One vector is turned by the same rotation once a step. Each row is the vector after some number of steps, and that number follows the row.
The counts run from 0 to 854.
[ -3  41  -4   3 -34  -2  -7   3  11  -5  -8   7 -11   4  11   1  55 -31
  -8   7   9  19 -12  26  -9 -31 -29 -14 -19  27  13   9  34  32 -44 -15
  21 -43  30  19 -25 -12  25  -2 -25  29  25 -34 -16 -17  -5  35   8  -3
 -19  56 -14  -6   8  -8   7  41 -15  -7 -31   1  -1  26  -8]
132
[-13 -26  21 -49 -39 -15  35 -29  -1  22 -37 -12   8  12 -20  -5   1   8
  -6   1  39   6 -25  17   8  -1   5  20  13  35   8  29  -3   1  14  22
  15  -2 -22  28 -22  19   6  11  69   6  25  23 -43   5  -5 -23  -4  19
  13   2  17 -11 -41  -4  16 -55  46  -9   3   0   0  -4   7]
18
[-21   8 -18  -3 -15 -18  18  45  -7  19 -26 -51  19   3 -45   2   1   2
 -37  33   6 -16 -19  -4  -7  39   7  -2  45  13  23  30  21   3  55  16
  21 -16 -34 -12 -37   8 -14 -19  29  41   3  36 -39 -16   2 -16   1  21
 -14 -21   4  -9  -8 -14  10  13  10  -2  31  10   7  -8   7]
479
[-29 -16  -1  45  -6  30 -23  14  17 -11 -31 -12  -3  16  14  18 -53 -38
  25  12  38 -16  26  29  10  -2 -32  39  22  16   3  26  -5  22  32 -21
 -10 -24 -44   2  34  -2  21  41  49  11 -19  -9   8   0  20 -22  44   1
   5  -9 -21 -23  -9  26  19 -11 -24 -47  28 -17 -33  18  12]
653
[-26 -34  -1  51   3   0 -21   8   8 -38  14  -7 -35   8  -3  16 -19  18
   5  -6   3 -19  -6   2 -35 -30  -9  41 -19 -23  42  19 -35  -9  24   8
  -7 -29 -30   1  22 -20  12  30  10 -10 -16 -20   0  16 -18  20  26  12
  64 -14  15 -12  12  28  11   5  -3 -38  32   0  -4  44   5]
89
[-13 -28  50 -22 -62   7  17 -36  31  21 -24   3   5  20 -11 -22  -8  -6
 -18 -26  53  31 -17  36  -5 -31 -12  40   5  36  20   7   5  12 -19   3
   9 -24 -27  12  -3 -41  38  -2  55   6  11 -20 -17  -8 -10  -4  45  18
  -7   5 -15  12 -34   0  41 -24  10 -26  -3  -2 -10   9  -4]
612
[-18 -32 -44   1 -22   8 -20   6   4 -22   4 -24  11 -28  -2  22 -40 -12
  19  23  20  11  16  -5 -18   9  31  19 -24  13  22 -11  28  21  61 -26
  27  34 -29 -41  -1  31  15  10  22  -1  11 -17 -24 -28  10 -40  -5 -26
  10  35  22 -10  17  38   2  -4 -17 -23  21  11  32  -4   2]
658
[-29 -12 -43  -7  -9   7 -24  17 -25 -27 -40 -28  14 -24  14  52   3  29
  14  50 -15  -1  10 -30  32 -16 -19  -9 -10  18  11  17   8  20  38  -5
 -19  45 -30 -26   4   7  -3  -4 -38 -32  23  48   0  -4  13   1 -11 -29
 -13  18 -29  22  22  -1 -14 -23 -24  -1  -9 -27 -26 -28  30]
209
[-19  -3  -2  -5 -18   3  21  -2  20  18 -38 -21  12  20 -43  19 -14  21
 -32  19   8 -13 -23   7  17   4   6  13  57  31  10  22   4  22  32  25
   6 -26 -55  24 -10 -26   1  11  22  10  -6  17 -34  -5   2   8  52  24
 -22 -35 -23 -17 -18 -34  21  -5   0   5 -14   8 -42  -8  22]
475
[-10  40  14  31 -13 -12  -1  28   2  49 -28 -20 -23  16  12 -36  43  12
 -40  39 -39  -4   2  13   7  17 -27 -17  32  17 -25   8   8   3 -27   5
 -18 -58  14  19   4 -20  21  12 -24  39 -17   5  31   5  16  37   9 -11
   0  36 -16 -16  14 -19   8  35 -28  -4  11 -34 -26  11  10]
734
[-37 -35  32 -22 -30 -11 -15  -9  21 -17 -25  -5 -12   8  11  10 -22 -22
  31   5  21 -18  -5  -3   2 -35 -15  43 -15   5  22  30 -18  27  16 -10
 -16   3 -38 -11  31 -10  -2  -4  26 -25  18 -23 -13  22  14 -22  25  30
  23  21   5  23  -1  35   3 -33  -8 -42  39   3 -16  24   4]
70
[-34   2 -23  31   5  -4 -33  58  11 -57   5 -25  -6  11 -21  41   4 -21
  -1  35 -22 -23  -9 -16 -41  -2  -5  -4  -7  -3  32  34  19  36  41   2
  17 -23 -26 -18 -28  16   4  -5 -21  28   2 -21 -33 -10   1 -12  19  17
   6 -18  11 -12  32   1 -14  19 -13 -34  19  32  -4  49   2]
676
[ -4 -67   9  -5 -40 -24  13 -33   1  18  -4 -20 -12 -34 -24   0 -21  38
 -25  -4  19  25  -3  19 -10  -6  -7  42 -16  -3  32  -9  -9 -25   9  -9
   3 -45 -40   2  15 -19   3  20  34 -22  20  -8 -31 -19 -32  20   1 -20
  49  16   5 -29 -32  13  29  -6   1   4  15  -2  10 -21   2]
602
[-21 -31 -36 -13 -14  43   0  -7  -4 -19 -15  -7  28 -33  33  17  -8  -9
  40  10  42  11  11   5 -19 -16  -7  24 -25  36   7  -6  42  32  17 -23
  18  58  -7 -25 -10  29  24   0  16   6  17   1  18 -24  17   7 -28 -64
  -2  53 -31 -27  33  22   4 -14 -28 -12   5  -5  19  -1  14]
659
[-24 -40  -1 -12 -39 -11  -9  13  11 -47  -3  -8  14 -19 -10  37 -21  -7
   2   2  28  15 -24   2 -32 -30   5  14 -52  -8  37  20  13  -1  25  13
  17  -5 -12 -10 -27  29   9 -13  11 -13  45  -4 -77 -23 -31 -16 -15  -5
  31  11  28  -3   2  17  15 -17  22 -17  16  34  18  -1  21]
353
[  8  -3 -35  14   2   7   5  22 -21 -28  10  -8   9  14 -15  -6  16  48
   3  24 -20  -8  -6 -49 -38 -15  -1 -23  -9  20 -11  28  30 -13   9  33
  -3  54  18  19 -46  48   4  -4 -43  15  -6  23   5 -16  -3  13 -10 -41
  17 -12  -4 -19  41  -8  16  12  -4  13   1   4  13  13  40]
224
[-15 -10   3   8  -8 -31  -6   7   6  -7 -19 -16 -23  -5 -24  26  -8  14
   0   3 -20 -15  -9 -26  25 -20 -53  13   9 -19  26  44 -24 -39  41  25
 -29 -41 -44  26  15  18 -14  16  17 -13  19  16 -57  -1 -17  25  19   9
  73 -22 -22 -12  16   3   1 -36  14 -29  15  -3 -12 -18  26]
821
[-14  17  26 -22 -31   2  23  10   8  15 -46 -44  29  35 -15 -31   9   1
 -33  45  -8  -5 -11  22 -14  33  23   4  31  43  -5  34   5  16  21  25
  24  18   6  -3 -30   1  18  -2  27  33 -30  29  17  18   8 -22   5  16
 -28   8  17   7 -11 -23  22  -6  18  -1  22  -2  -8  43  25]
757
[  1 -10   0  -4 -15  15   4 -21 -13  34 -39 -27   1  -8  40 -21  21  39
  -9  33 -16  -4  -6  14  24  -1 -17  29  25  14 -35 -15   9  -6  -8  -2
 -30  -6  -6  14  28 -32   2  27 -13  -8   0  22  49  -4   7  34   6 -38
   2  55 -18 -18 -27  -2  24  20 -34  17   5 -61 -27 -27  34]
741
[-13  -6 -12  38  -9 -15 -13  43 -21 -12 -39 -51 -22 -37 -15  40  -3  20
 -26  59 -23 -12   2   7   9  38 -10  -8  23 -11  26  21   2 -12  31   2
   7 -79 -31  -8   2 -18  -5  30  -5  18  -9  16 -38 -11 -22   9  11   1
   6  -3  21 -39   0  -5 -10  23  -2  27  -7 -13 -17   7  -3]
457
[ -1   4  20 -24  -9 -17   4 -38  31  30 -14  29 -40  17   7  -8  17 -17
   9   2  23  -4  -8 -10  33 -32 -54  28   0  25   2  35  27 -16 -18   3
 -37 -27 -28  43  11  11  -1  20  23  -9  29 -20  -8  25  15   3  23   0
  38  20 -20 -18   4   7  16 -28  24 -16   9 -33 -32   2  10]
831
[ -5  -4  17 -13 -10   9   0  30 -44  -3 -50 -22  17 -10   9 -16  31  15
  10  57 -21   4  28  14  -6  12  12 -16  -3  19 -29  21  -1  -5 -16  25
  16  38  40  -9 -18  13  25   8 -10  21  12  57  25   0   1  10 -62 -38
  -5  35  14   3   1  -7  18   3  -9  27   9 -31  14  23  41]
767
[ -3 -14 -12   8  19 -33   1  19 -36   7 -10 -24  -7  -5 -52  23  -4  24
 -27  53 -21   3   5 -34 -13  37  22 -17  14  21  12  60  42  -4  42  -1
   1 -22 -26   8 -14   6   4  17  13  17 -19  30 -37 -25 -14 -34  41  -4
  25 -17 -17 -25  22 -14 -30 -28  11  33 -21  -6  -9  27  19]
784
[-28 -13   6 -34   4 -22  -5   3 -25  56  -5 -43 -10 -37  -6 -35  25  -3
 -24  43  10  13  32   0  33  26 -17  -7 -26  27  -1 -11  36 -10 -12 -27
  13  14  19 -15   9 -14  23  -6  23 -13  -6  33  29   6   7  11 -34 -31
  32  50 -17  21   7  38 -20 -29 -24  24  13 -36  40   7  -9]
291
[-28  -6  35 -17 -23 -13 -16  -3  34   1 -25 -36 -21  12   3  -1  -4   1
   1  -9  17 -17   2  15  22 -38 -32  29  -9 -15  17  14 -23  18   7  17
 -29  13 -29   9  34 -12  -2  -8  30 -17  -5   2  14  28  15  19   9  44
  34   4  -4  27 -10  18  33 -28  -1 -50  55  -9  -8   9 -13]
850
[-34 -52  42 -45 -30 -23 -11 -21  -1  19 -40 -10  -1 -12 -19   5 -14  11
 -34  31  10   3 -23  12   4  -7  17  23 -11  -9  40   8 -14  -3   6  -2
  10  -9 -44   1  14 -43  11  -2  28 -27  -2  19 -26  10  -2 -34  21  42
  25   1  20  20 -39   4  14 -54  16   8   5 -27 -12  15   7]
297
[ -3 -53  -5 -12  -6   0  -8  -4 -11 -31   4 -13  22  11 -30  12 -14  48
 -20  28 -32 -17 -15 -45 -22 -40   7  -4 -23  10  11  25   3  -8  12  29
 -19  80   2  -5  -2   7  19 -28  -2 -22  -8  26   7 -13  -4   7 -10  -9
  49  -4  -4  34  23   7  15 -36 -11  -2  34  -9  -3   3  48]
532
[-30 -16 -36 -27  12 -13   0  20 -29   8 -17 -40   9 -40 -15  12   9  17
 -16  37  31  -9  19 -33  28  27 -10 -17  -8  33   3  27  45 -14  26  -7
  11  61 -13  -8 -24  38  10  10  11 -12   9  47 -25 -14 -12   8 -35 -34
   6  22 -16  -6  16  18 -12 -41   1  11  15 -17  37 -10  35]
796
[-34 -19  -9 -21   6  -3 -25  17  -1  11  30 -31  -2 -17 -12 -13 -18 -13
   0   8   8   3  29 -14   7   9 -22  -7 -36  19  14 -11  40  -1  32 -11
 -15  37 -18 -30   6  11  28 -24  24 -18  -2  12   0 -16  15  -1 -11 -15
  52  19 -18   7  42  52 -32 -25 -44 -35  42 -20  40  -2  -8]
64
[-34 -21   5  12   9  15 -17 -16   6  23  -4 -10 -11   3  -3 -10  -5 -17
 -14  -3  23   7  27 -17  26 -27 -48   6   3  31   8  16   5 -14  -6 -15
 -44  44   0  -5  14  -1  35  -7  25 -22 -25  20  25 -19  10  33  12 -22
  44   9 -69  10  34  31 -10 -36 -35 -37  13 -42  -7   6   2]
61
[-12 -32  -9 -38 -35 -31   9 -17 -19  29  -7 -34  -3 -12 -10 -14  -2  56
 -49  68 -23  19 -32 -18 -12  41  47   7 -10  20  15  -3  50 -10  36   3
   5 -13 -19 -22 -10  -6   4   1  14   6  -8   6   4  -6   7 -29  -3 -11
   5  30  38 -10 -25   3   5 -21  -3  15  22   4  -5 -14  15]
747
[-36   4 -41 -14  -3 -21 -30  39 -33 -36 -17 -28   8 -15  -7  43  -7  22
   8  67 -31 -23 -14 -28  -4   5   8  -2 -19   5  10  24  33  46  51   3
  -2  10 -30 -28 -14  27  -8   0 -29   3  19  15 -32   0  21 -47 -18  10
  -6  16  21   9  21  12 -35 -18  -7   3   9   6   5  -4  15]
212
[  1 -56 -28  -7 -30  -1   0  -3 -33  10 -28  -9 -11 -33  -1  41  -2  42
 -20  40 -19   7 -16   2   8   8   7  -1  -1  -2  25   4  32  -9  12  -9
 -10 -38 -31   9   0 -15  -7  17 -26 -23  14   8 -39 -27   1   8   7 -36
  -3  16 -21 -37 -19 -17   5 -16  -8  38 -39 -20 -34 -33  22]
465
[-11   7   8  -9 -26 -13  -3  29  32 -40  11  20 -23  11 -27  14  -4 -34
  -8   8  10   5 -22  -5 -21 -35 -18 -10 -26  13  39  29  25  27  24   8
  -1 -51 -16  25 -26  20   4  -7  11  18  28 -42 -76 -29  -7 -14  23  26
  25  -3  -8  -6  35  14 -21   1  18 -30   9  40   4  27 -15]
360
[-24 -21  21   1  10 -24 -14  -7   2 -26 -24 -27   0  12 -12  -1 -10  35
  20  34 -29 -22 -13 -20 -18 -27 -10  45 -12  -5   4  44 -39 -13   6  42
  -9 -10 -23  25  31   9  -1  28   4   2   4  17  -1  40 -13   1 -21  27
  56  -9  39   3  -4  19  38 -11  28 -21  49  -8 -21  37  33]
542
[  4   9 -63   4   7   9  -1   8  -6   8  35  -1 -15 -12   9  16  22  22
 -11   9   1  24 -23 -15 -12 -11 -23 -20  -5  39  12 -17  83  21  13 -14
 -14  11 -11   1 -33   3   4  -1 -16   5  -8 -37  21 -29  21  21   8 -55
 -11  38 -36 -18  32   0   8  26 -19  17  -2   7  14   6   5]
696
